In the rows, 128 means zero.
Each path below is one point turned by a fixed rotation once a step. After each direction that follows a path, write how fast that rotation turns it, in degrees per step (0 if it stays still).
Each turn is a multiple of 5 degrees from 10 to 175, or 0.
Each row of a path follows its step; steps can be skipped.
Rotation 1:
step 0: [124 118 135 135 119 123 138 131 129 131 121 121 132 130 139 134 136 134
 120 137 122 116 130 130 134 132 130 130 133]
step 1: [125 127 130 139 114 126 129 126 121 130 121 119 131 137 138 124 125 135
 126 129 123 117 126 134 121 128 130 119 119]
step 2: [129 147 131 133 121 130 128 126 121 123 131 119 132 137 136 119 125 136
 141 130 126 125 126 127 124 125 124 125 125]
step 4: [141 128 126 117 125 127 125 127 131 129 137 135 139 134 129 123 127 125
 112 132 132 127 120 120 129 137 130 120 121]
step 5: [132 136 118 124 125 129 118 126 129 125 128 139 126 128 126 126 134 126
 116 134 142 123 131 129 131 127 118 122 116]
step 6: [122 137 122 121 134 122 126 121 120 129 123 143 126 127 133 134 141 133
 124 128 136 133 132 133 132 122 123 135 121]
step 7: [128 123 133 123 134 117 134 120 117 134 122 137 135 128 132 131 135 123
 128 128 129 147 133 135 127 123 132 126 125]
step 8: [131 125 133 125 132 117 131 124 137 130 117 121 129 124 122 119 128 117
 131 131 129 143 132 135 125 119 127 117 124]
step 9: [127 136 125 124 135 123 135 120 144 129 118 120 118 123 115 122 130 132
 134 123 129 129 122 130 128 123 131 123 128]
step 10: [132 131 126 130 134 128 143 123 131 135 124 131 122 120 118 134 127 137
 137 120 134 126 124 123 129 140 135 123 136]
step 11: [135 120 130 129 127 132 133 134 129 138 119 126 131 118 128 132 124 131
 136 125 137 125 137 126 127 148 124 127 130]
[131 125 125 124 130 129 124 133 126 125 133 128 129 128 128 129 130 130
 128 127 134 128 126 130 128 130 127 131 127] | 45
Rotation 2:
step 0: [113 126 124 124 140 124 133 125 128 126 120 122 126 128 125 122 127 124
 138 125 129 138 134 137 120 133 118 131 132]
step 1: [135 126 126 123 138 114 124 117 130 135 123 126 145 130 126 127 128 130
 126 135 121 128 131 133 132 134 116 129 131]
step 2: [131 126 125 124 132 131 134 123 125 145 127 118 135 126 123 131 126 141
 127 124 138 124 122 134 113 128 122 124 131]
step 3: [120 120 127 124 121 114 120 134 121 127 117 132 136 127 122 133 126 132
 128 128 134 131 115 138 124 124 125 131 130]
step 4: [126 130 125 131 127 123 125 128 128 132 127 125 139 131 134 135 112 140
 138 141 134 122 130 126 128 127 135 138 131]
step 5: [124 135 140 136 127 136 125 125 123 128 118 132 136 122 128 127 125 133
 138 120 127 127 132 135 116 120 130 138 129]
step 7: [128 135 131 125 135 124 133 127 133 135 125 128 115 124 137 116 130 135
 140 130 139 122 129 137 126 126 136 134 133]
step 8: [127 123 131 117 143 119 126 129 127 126 122 135 135 120 130 120 136 119
 136 127 126 127 131 127 126 117 132 135 123]
step 9: [133 123 120 113 140 129 128 120 126 122 121 122 124 129 135 124 124 138
 130 132 125 117 131 122 119 134 123 131 125]
step 10: [125 116 136 129 128 119 125 118 128 128 124 120 127 115 131 124 134 127
 138 127 124 124 121 132 117 136 121 124 135]
step 11: [130 118 135 124 131 115 128 134 130 138 118 123 134 132 120 130 116 120
 133 133 129 120 127 123 125 135 125 125 122]
[129 129 131 128 131 132 129 129 126 130 126 127 131 129 127 129 128 127
 124 125 128 128 128 125 124 124 130 126 121] | 115
[133 126 128 127 126 132 127 122 129 128 128 128 129 123 128 126 123 130
 128 124 124 130 127 129 130 128 126 128 127] | 90
[127 132 131 127 129 132 123 128 128 127 123 128 122 129 129 130 128 128
 127 127 132 129 129 131 127 129 123 127 130] | 155
[129 128 127 125 127 126 128 132 123 127 123 134 130 127 125 127 126 122
 128 126 126 129 128 126 129 129 126 128 130] | 140
